(in the rows, 128 means zero)
One turn moves every row onto another: examples first, then more rows asked:
zuti: [119 191 128 148 130 144 140 107 111 133 129 122 106]
zunor: [130 121 140  86 123 126 116  94  88 138 150 132 127]
Mevul: [138  94 128 148 140  96 128 128 101 121 136 121  81]
sos: [152 166 118 103 140 118 142 152 144 110 116 150 118]
bov: [115 142 127 155 108 149 130 105 131  84 157 132 133]
tokov: [130 118 122 162 128 107 141 124 101 118 159  92  91]
rade: [128 121 123 175 149 120 123 124 115  95 125 132  86]
bevo: [122 106 165 103 119 105 153 157 120 144 154 142 137]
Bidiz: [130 149 141 124 133 156 138  93 138 158 151 142 103]
ras: [129  92 113 164 142  99 134 127 133 142 144 112  98]
fekez: [131 137 146 128 130  94 125 116  96 128 105 105 178]
Fegon: [119 126 107 165 135 114 129 112  98  84 143 118 111]
kize: [118 141 141  90  99 138 136 155 102 123 150 136 151]
Lifit: [116 130 177 126 117 119 132 171 105 107 146 109 150]
dezuz: [134 165 144 149 134 119 166 102 140 161 121 128 141]
kavib: [158 149 137 102 134 106 123 176 130 119 116 102 125]
Vela: [118  96 113 133 119 123 124 103 149 116 146 162 143]
tobu: [115 139 141 129 121 155 126 172 159 145 129 136 151]
Rupi: [122 148 143 107 105 149 153 158 138 154 154 140 130]
lom: [157 139 123  87 137  98 134 160 134 127 116 136 123]
Gupip: [108 151 162 152 131 143 137 159 138  94 133 143 150]
las: [113 129 150 130 133 129 157 145 153 131 141 176 137]
tavul: [127 153 146 155 137 126 109 145 122 161 115  75 119]
Koz: [152 177 132 119 137 125 132 166 139 102 116 116 120]
Zod: [123 143 150 157 148 165  97 122 154 140 120 110 129]
poka: [119 100  98 168 149 106 122 115 128 107 129 138 117]
nuf: [117 147 106 110 136 112 126  95  98 134 117 164 131]
nalop: [133 111 134 164 140 108 117 135  96  98 131 105  86]
sok: [125 124 152 154  99 136 125 132 125 116 166  78 125]
Vonot: [136 149 142 114 122  96 161  96  98 149 129 128 150]
duto: [111 132 138 112 116 143 109 170 124 115 125 134 171]
Sogev: [123 108 124 117 143  94  96 132 109 162 103 117 143]
fodi: [115 134 124  98 127 123 121  90 101 133 109 161 122]
mopil: [133 104 118 159 149 108 133 119 120 117 129 147  80]
mek: [120 103 143 110 133 110  90 126 111 155  94 114 135]
tegut: [128 154 149 164 143 118 130 123 139 139  97 105 168]
gul: [129  78 139 131 110 110 119 130 143 149 155 108 134]
bufe: [123 115 148 120 138 135  75 123 104 119 119 102 155]
fif: [121 146 161 148 130 142 105 135 128 154 105  80 111]
fof: [116 179 143 137 123 156 137  99 117 132 121 129  97]

las -> Gupip
duto -> kize
sos -> Koz
And these:
ras -> poka
Vonot -> dezuz
bov -> sok
fodi -> fof
zunor -> Bidiz
zuti -> tavul
rade -> nalop

One turn moves every row onto another: examples first, then more rows asked:
faru: [114 126 130 160 143 111 116 105 123 116 141 114 178  95  89  86]
ros: [100 124 100 128 156 126 104 140 174  96 141 140 148 126  95 133]
bafef: [115 139 139 118 111 144 131 109 131 136 112  69 151 128 150 101]
bifam: [122 101 114  92 162  79 126  83 151 107 142 115 108 140  98 132]
Pekap: [138 105 119 137 131 115 176  76 145 145 150  91 120 103 140 132]
Vozub: [133 129 131 164 150 137 101 141 143  96  88 113 148 140 122 132]
Far: [123  98 128 102 131 110 176  79 144 151 141  86 132 138 113 128]
Fak: [132 133 135 164 132 161 119 127 156 106  89 138 145 136 129 124]
korul: [116 128 103 114 144 120  97 128 148  98 131 172 142 114  99 110]
geg: [113 106 153 124 111 132 139 103 145 160 118  96 166 123 154 127]
Bupo: [125 119  85  94 150  98 111  96 137 116 145 128  95 113  93 131]
rivu: [122 107 103 113 142  77 111  87 132 141 152 127  91 118 102 122]
sib: [131 140 127 149 126 156 107 122 142 108  81 122 154 133 141 127]
ribo: [136 108 108 104 140 123 164  76 132 147 144  93 100 110 126 141]
vepu: [126  82 135 113 144 114 157  78 156 152 147  98 111 126 133 148]
Fuzuf: [142 123 105 107 150 103 123 107 164 126 141 107  70 128 106 124]
Pige: [127 109 173 151 162 118 129  90 101 155 123 116 134 112 125  96]
Loruf: [106 120 101 103 161 137 102 132 143  95 140 156 126 148 107 109]
lona: [137 111 123  98 136 139 176 108 150 156 152 114 113 116 146 120]
Veli: [135 136 153 113 124 129 118 120 139 144 102  98 130 123 172 109]
mive: [100 138 146 133 115 131 144 104 138 157 108  85 153 147 142 116]
Voba: [126 125 137 120 121 151 149 102 117 155 108  93 145 117 159 129]
riris: [ 98 127 109 110 167 107 107 121 155  85 135 156 148 142 111 120]
Nepas: [101 149 129 159 142 143 124 120 166 101 104 126 157 154 136 123]
ziba: [129  98 109  95 149  99 114  77 146 113 146 124  84 140 113 115]
kisun: [121 130 155 127 126 145 135 115 114 159  99  86 137 120 150 122]
kuvip: [112  99 133 156 192 130 149 105 108 135 158 123 128 119  95 117]
pefi: [112 136 135 156 122 135  99 127 172 112  98 105 164 132 130 128]
Tolo: [125 132 102  87 142 118 101 150 153 113 134 143 133 122  99 104]
noser: [133 117 102 105 153  86 116  87 148 108 146 116  88 104  94 127]
roga: [122  91 160 157 165 111 121  81  98 149 132 128 131 124 122 105]
rusab: [122 105  95 126 154 122 114 138 144 107 138 167 139 134  82 124]
gobit: [119 131 133 152 154 115 113 116 128 114 137 137 167  96  80  80]
tiku: [135 105 122 103 142 128 180  92 133 147 151  88 117 100 119 134]
ped: [154 130 125 137 133 151 126 136 179  93 102 127 146 132 131 116]
Fiti: [125 130  89 121 143 134 101 127 151  89 118 160 143 124  97 125]
gifad: [141  97 151 179 138 119 133  75 133 121 124 125 163 113 111  96]
Ked: [124 130 128 158 182 100 117 100 129 115 145 107 112 102  74 102]
Zipad: [118 143 120 149 143 165 117 134 158  91 106 107 143 151 127 115]
nomi: [116 130 143 132 131 135 140 124 116 142 115  88 170 107 161 119]
mes: [113 130 123 172 180 111 116 108 124 111 144  93 129 108  78 110]
fogi: [146 114 159 181 147 132 132  92 138 118 111 129 157 112 107  93]
Nurig: [103 103 109  98 168  91 106 107 150 128 158 121 100 125 103 143]
sediz: [136  97 121  98 119 128 168  72 146 137 149  93 126 122 133 110]
ruga: [125 104 142 145 187 127 163  97 115 142 159 120 122 104  96 109]

Pekap -> rivu
Bupo -> Fiti
korul -> Fak
And these:
Loruf -> Zipad
pefi -> geg
bifam -> riris
ped -> Veli
gifad -> roga
gobit -> fogi

One turn moves every row onto another: examples first, then more rows asked:
lovu: [166 100 154  93 111 115 110 132 137 138 133 104 152]
Tiv: [112 109 117 151 150 170  73 122 114 125 106 136 162]
kunet: [161 104 148  93 117 114 107 145 135 144 138 101 162]
fot: [163  99 155  94 121 120 116 137 135 145 128 100 154]
vabud: [143 132  84 147 156 169 128 131 104 110 169 129 140]
vila: [166 134 114 119 105 179 118 118 126 160 181 110 149]
rof: [107 104 118 149 145 172  79 111 115 125 103 142 151]
Tar: [135  95 128 115  86 101 119 127 142 128 141 150 163]
basen: [185 116 107 157 107 175 142 119 140 146 164 128 164]
roz: [152 107 153  92 121 112 118 141 130 139 129 106 159]
sulog: [172 116  91 166 141 165 150 131 124 115 159 134 157]
Vomo: [176 115  92 159 139 168 150 130 119 116 160 132 166]
vilal: [148 127  86 134 150 168 141 134  99 106 171 128 144]
Lef: [145  90 119 121  88 101 114 133 146 128 146 148 168]
Budav: [142 130  88 139 153 167 138 134 105 109 169 125 134]
gop: [136 139 101 113 126 180 121 124 107 136 180 113 128]
pege: [139 144 100 116 135 181 113 124 105 136 180 110 133]
vasa: [111  96 111 152 102 137  99 109 132 119 119 171 167]
Deg: [137 111 150 114 154 163  87 127 115 144 105  99 149]
fet: [142 109 148 111 152 164  81 130 118 146 107  98 149]
Div: [148  85 125 117  92  99 124 128 146 126 139 145 157]
luma: [152  81 123 119  95 100 118 133 147 123 140 148 157]
gipe: [140 117 147 112 156 158  83 139 116 142 113  93 159]
kofa: [172 117  87 168 137 160 142 128 127 116 165 139 162]
lomaz: [145 113 153 106 150 157  85 127 114 138 110  93 147]
tizet: [138 137  97 111 124 182 123 122  99 131 182 117 136]
difa: [116  86 100 149 110 132  96 117 133 110 126 171 153]
Fuzo: [161 130 113 124  98 185 124 114 128 159 177 115 146]
Tanu: [149  84 123 125  87 104 116 120 147 119 140 151 159]
rafi: [116 108 124 145 152 171  75 113 111 117 101 132 149]
miri: [113 113 126 152 147 168  83 114 115 127  96 139 165]
til: [115  92 100 157 109 136  92 119 134 115 128 169 169]
Dem: [161 129 110 119  99 190 123 113 119 154 178 118 154]
vesi: [185 116 107 149 108 182 140 117 131 145 164 127 171]
totez: [138 119 152 114 157 152  95 133 113 140 102  99 159]
Nor: [114  87 104 150 107 132 103 111 134 113 124 171 155]
liti: [187 117 106 152 105 167 136 120 140 147 172 126 167]
pitek: [110 102 117 145 145 172  72 116 114 125 105 142 149]
fep: [168  96 152  95 120 119 109 141 137 144 128 103 154]
tor: [118  89 105 158 112 138  95 108 131 106 121 168 157]

pege -> liti
kunet -> til
And these:
Vomo -> tizet
tor -> lomaz
vasa -> totez
difa -> fet
Fuzo -> sulog
Nor -> Deg

